Each row is where one point has got to under a steady rotation. How many steps took it there?
The counts run from 0 to 77.
-.05 .13 -.27 .27 .09 .05 .36 -.11 .11 .11 -.01 .07 -.18 -.36 .27 -.02 .43 .05 .14 -.03 .03 .20 .21 -.28 -.09 -.34 -.13 .28 .07 -.02 -.01 .52 .22 -.35 -.18 -.18 -.03 -> 51
.16 .08 .17 -.14 -.02 .09 .18 -.22 .16 .05 -.20 .21 -.15 .05 .09 .15 .42 .07 .28 .06 .31 -.07 -.21 -.36 -.46 -.24 -.04 .19 -.34 .34 -.20 .08 .31 -.01 .00 -.23 .01 -> 24
-.01 .19 -.14 .27 .14 -.17 .27 -.07 .23 .06 -.11 .08 -.16 -.29 .18 .01 .29 .19 .11 -.14 .15 .24 .19 -.29 -.11 -.32 -.17 .24 -.17 .19 -.09 .50 .23 -.32 -.35 -.16 .03 -> 44
.10 -.14 -.11 -.13 -.02 .30 .23 -.38 .10 .03 -.14 .26 .10 -.01 .21 .05 .19 .07 .05 .02 .22 .09 -.40 -.44 -.36 -.19 -.14 .34 -.24 -.02 -.35 -.08 .10 -.32 -.08 -.36 .05 -> 12
.17 -.04 -.28 -.07 -.07 .22 .33 -.34 .09 .07 -.38 .05 .30 .07 .25 -.15 .03 .24 -.07 .11 .08 .10 -.33 -.34 -.15 -.22 -.04 .17 -.22 -.11 -.32 .03 .13 -.27 -.18 -.40 .11 -> 3
.16 .18 .16 -.06 .04 -.10 .17 -.15 .21 .06 -.30 .12 -.21 .00 .08 .12 .37 .19 .24 .06 .24 -.03 -.08 -.30 -.38 -.29 -.01 .12 -.39 .44 -.15 .20 .38 .03 -.14 -.17 .02 -> 29
.14 .13 .16 -.13 -.03 .06 .18 -.21 .18 .06 -.23 .19 -.18 .02 .11 .15 .41 .10 .26 .11 .27 -.06 -.19 -.33 -.47 -.27 -.04 .19 -.36 .39 -.18 .12 .34 .01 .00 -.19 .02 -> 25
-.01 .00 -.35 .20 -.11 .25 .40 -.14 .03 .23 -.15 -.07 -.08 .04 .56 -.06 .57 -.02 .19 .04 -.07 -.11 -.07 -.17 -.05 -.29 .21 .07 .10 -.05 .12 .32 .32 -.08 -.03 -.13 -.18 -> 64
.06 .26 .01 .10 .12 -.26 .24 -.09 .29 .06 -.30 .03 -.12 -.08 .13 .05 .26 .31 .16 -.06 .19 .13 .12 -.27 -.17 -.31 -.07 .13 -.36 .39 -.10 .38 .30 -.17 -.34 -.14 .05 -> 37
-.06 -.13 -.28 -.01 -.03 .15 .35 -.18 .16 .26 -.18 -.18 .04 .28 .64 .09 .38 .03 .09 -.31 .04 .05 -.35 -.07 -.05 -.27 .20 .06 -.09 .03 .06 .19 .14 -.07 -.32 .03 -.02 -> 75
-.05 .13 -.29 .30 .00 .09 .36 -.10 .04 .06 -.03 .06 -.21 -.35 .31 -.03 .47 .02 .16 -.03 .03 .16 .17 -.28 -.07 -.33 -.10 .25 .13 -.07 .01 .51 .25 -.31 -.09 -.19 -.05 -> 53
.13 -.10 .03 -.13 -.07 .26 .21 -.36 .13 .03 -.14 .28 .01 .00 .19 .15 .30 -.01 .14 .06 .28 .04 -.37 -.43 -.43 -.21 -.12 .33 -.26 .09 -.31 -.05 .19 -.19 -.01 -.29 .04 -> 16
.01 .22 -.09 .20 .16 -.18 .26 -.07 .26 .03 -.21 .03 -.13 -.21 .14 .01 .27 .25 .11 -.16 .14 .24 .17 -.26 -.13 -.35 -.17 .21 -.22 .27 -.07 .46 .23 -.31 -.34 -.15 .04 -> 42
-.03 -.07 -.30 .11 -.12 .20 .39 -.18 .10 .28 -.22 -.14 .01 .21 .63 -.01 .53 .03 .16 -.04 -.08 -.09 -.15 -.15 -.02 -.30 .26 .03 .04 .02 .12 .26 .29 -.07 -.13 -.07 -.16 -> 68
-.02 .15 -.22 .28 .11 -.05 .31 -.08 .17 .08 -.06 .06 -.17 -.34 .24 -.02 .33 .11 .13 -.09 .08 .26 .21 -.28 -.09 -.34 -.16 .28 -.03 .05 -.07 .51 .23 -.35 -.26 -.18 .03 -> 48
-.09 -.14 -.22 -.05 .03 .13 .32 -.20 .14 .30 -.14 -.14 .00 .25 .63 .12 .36 .01 .06 -.40 .07 .13 -.37 -.06 -.06 -.28 .21 .12 -.10 .03 .03 .15 .14 -.09 -.36 .05 -.01 -> 77
-.03 -.03 -.33 .15 -.13 .27 .40 -.15 .05 .24 -.19 -.08 -.06 .10 .57 -.07 .56 .00 .15 -.01 -.11 -.10 -.08 -.20 -.04 -.29 .21 .06 .05 -.02 .14 .34 .32 -.09 -.06 -.12 -.18 -> 65
.15 -.02 .12 -.16 -.02 .19 .18 -.27 .12 .04 -.14 .26 -.10 .01 .14 .16 .37 .02 .21 .08 .31 -.06 -.31 -.39 -.51 -.22 -.08 .26 -.30 .23 -.24 .04 .26 -.08 .04 -.23 .02 -> 20
.15 -.13 -.20 -.09 -.05 .27 .25 -.35 .09 .03 -.24 .18 .25 .05 .24 -.04 .10 .11 .00 .03 .13 .13 -.39 -.39 -.26 -.19 -.08 .31 -.27 -.09 -.34 -.05 .12 -.33 -.14 -.34 .05 -> 8
.01 .24 -.06 .21 .14 -.23 .25 -.06 .27 .04 -.21 .02 -.12 -.21 .17 .02 .29 .25 .12 -.14 .15 .20 .18 -.27 -.13 -.31 -.14 .18 -.26 .29 -.10 .48 .28 -.27 -.36 -.10 .04 -> 41
.13 .05 .17 -.13 -.03 .17 .16 -.24 .14 .07 -.19 .24 -.17 .01 .13 .17 .40 .07 .26 .12 .30 -.06 -.28 -.35 -.50 -.23 -.07 .24 -.31 .30 -.24 .05 .29 -.04 .01 -.23 .02 -> 22
-.05 -.07 -.31 .09 -.10 .20 .38 -.17 .09 .28 -.20 -.14 -.01 .22 .62 -.02 .49 .04 .15 -.10 -.07 -.08 -.22 -.14 -.01 -.29 .26 .04 -.01 .04 .13 .27 .24 -.07 -.16 -.06 -.15 -> 69
-.04 .10 -.29 .32 .00 .12 .36 -.09 .07 .09 -.03 .05 -.20 -.31 .33 -.03 .47 .01 .15 .02 .03 .12 .15 -.29 -.08 -.31 -.08 .27 .14 -.05 .03 .47 .26 -.30 -.07 -.22 -.06 -> 54
.22 .04 -.30 .02 -.09 .21 .35 -.31 .06 .12 -.45 .00 .32 .07 .20 -.24 .03 .24 -.08 .17 .00 .11 -.25 -.29 -.11 -.22 .04 .09 -.21 -.14 -.30 .05 .16 -.21 -.15 -.42 .14 -> 0
.13 -.09 -.24 -.12 -.06 .26 .26 -.38 .11 .04 -.24 .13 .25 .02 .26 -.05 .08 .14 -.04 .05 .10 .12 -.37 -.37 -.25 -.18 -.09 .26 -.28 -.08 -.37 -.03 .07 -.33 -.16 -.36 .09 -> 7
-.05 .04 -.32 .23 -.11 .24 .39 -.11 .03 .16 -.08 -.03 -.15 -.11 .47 -.04 .57 -.04 .20 .07 -.08 -.01 .05 -.23 -.07 -.32 .08 .15 .13 -.07 .11 .41 .27 -.16 .01 -.18 -.14 -> 60
.19 -.09 -.25 -.05 -.07 .26 .30 -.37 .10 .04 -.30 .08 .27 .05 .25 -.12 .04 .18 -.05 .07 .08 .14 -.38 -.34 -.18 -.20 -.08 .22 -.28 -.12 -.33 .00 .11 -.32 -.17 -.41 .12 -> 5
.13 -.12 -.01 -.16 -.02 .28 .22 -.35 .12 .00 -.12 .25 .05 -.02 .21 .11 .24 .01 .10 .07 .26 .07 -.39 -.42 -.38 -.18 -.15 .36 -.26 .04 -.34 -.04 .14 -.25 -.05 -.33 .05 -> 14
-.01 .20 -.16 .29 .13 -.14 .28 -.06 .18 .07 -.14 .03 -.15 -.30 .19 .00 .29 .17 .11 -.13 .12 .27 .22 -.27 -.09 -.32 -.16 .27 -.12 .16 -.09 .53 .23 -.36 -.30 -.16 .03 -> 45
.12 .26 .13 -.01 .07 -.15 .19 -.09 .26 .05 -.33 .07 -.15 .01 .10 .09 .36 .27 .24 .01 .21 .02 .04 -.26 -.32 -.31 -.02 .09 -.44 .45 -.12 .28 .34 -.03 -.21 -.16 -.01 -> 32
-.01 .19 -.17 .25 .10 -.08 .31 -.07 .18 .06 -.09 .05 -.15 -.31 .19 .01 .32 .16 .11 -.14 .12 .26 .20 -.29 -.12 -.32 -.16 .28 -.10 .12 -.06 .53 .23 -.35 -.29 -.16 .03 -> 46
.05 .27 -.04 .13 .11 -.22 .23 -.09 .26 .04 -.26 .04 -.12 -.12 .15 .02 .28 .27 .14 -.10 .17 .18 .16 -.29 -.16 -.33 -.10 .17 -.33 .36 -.10 .43 .24 -.24 -.37 -.15 .02 -> 39
-.03 -.02 -.32 .14 -.13 .24 .38 -.15 .08 .28 -.18 -.10 -.03 .14 .58 -.02 .53 .01 .18 .00 -.12 -.11 -.09 -.19 -.04 -.32 .25 .04 .06 .01 .13 .31 .28 -.08 -.05 -.10 -.17 -> 66
-.05 .13 -.22 .30 .06 .01 .32 -.10 .13 .05 -.01 .07 -.19 -.38 .25 -.03 .37 .05 .12 -.09 .07 .20 .19 -.27 -.08 -.36 -.13 .26 .04 -.01 -.02 .53 .24 -.35 -.16 -.18 -.02 -> 50
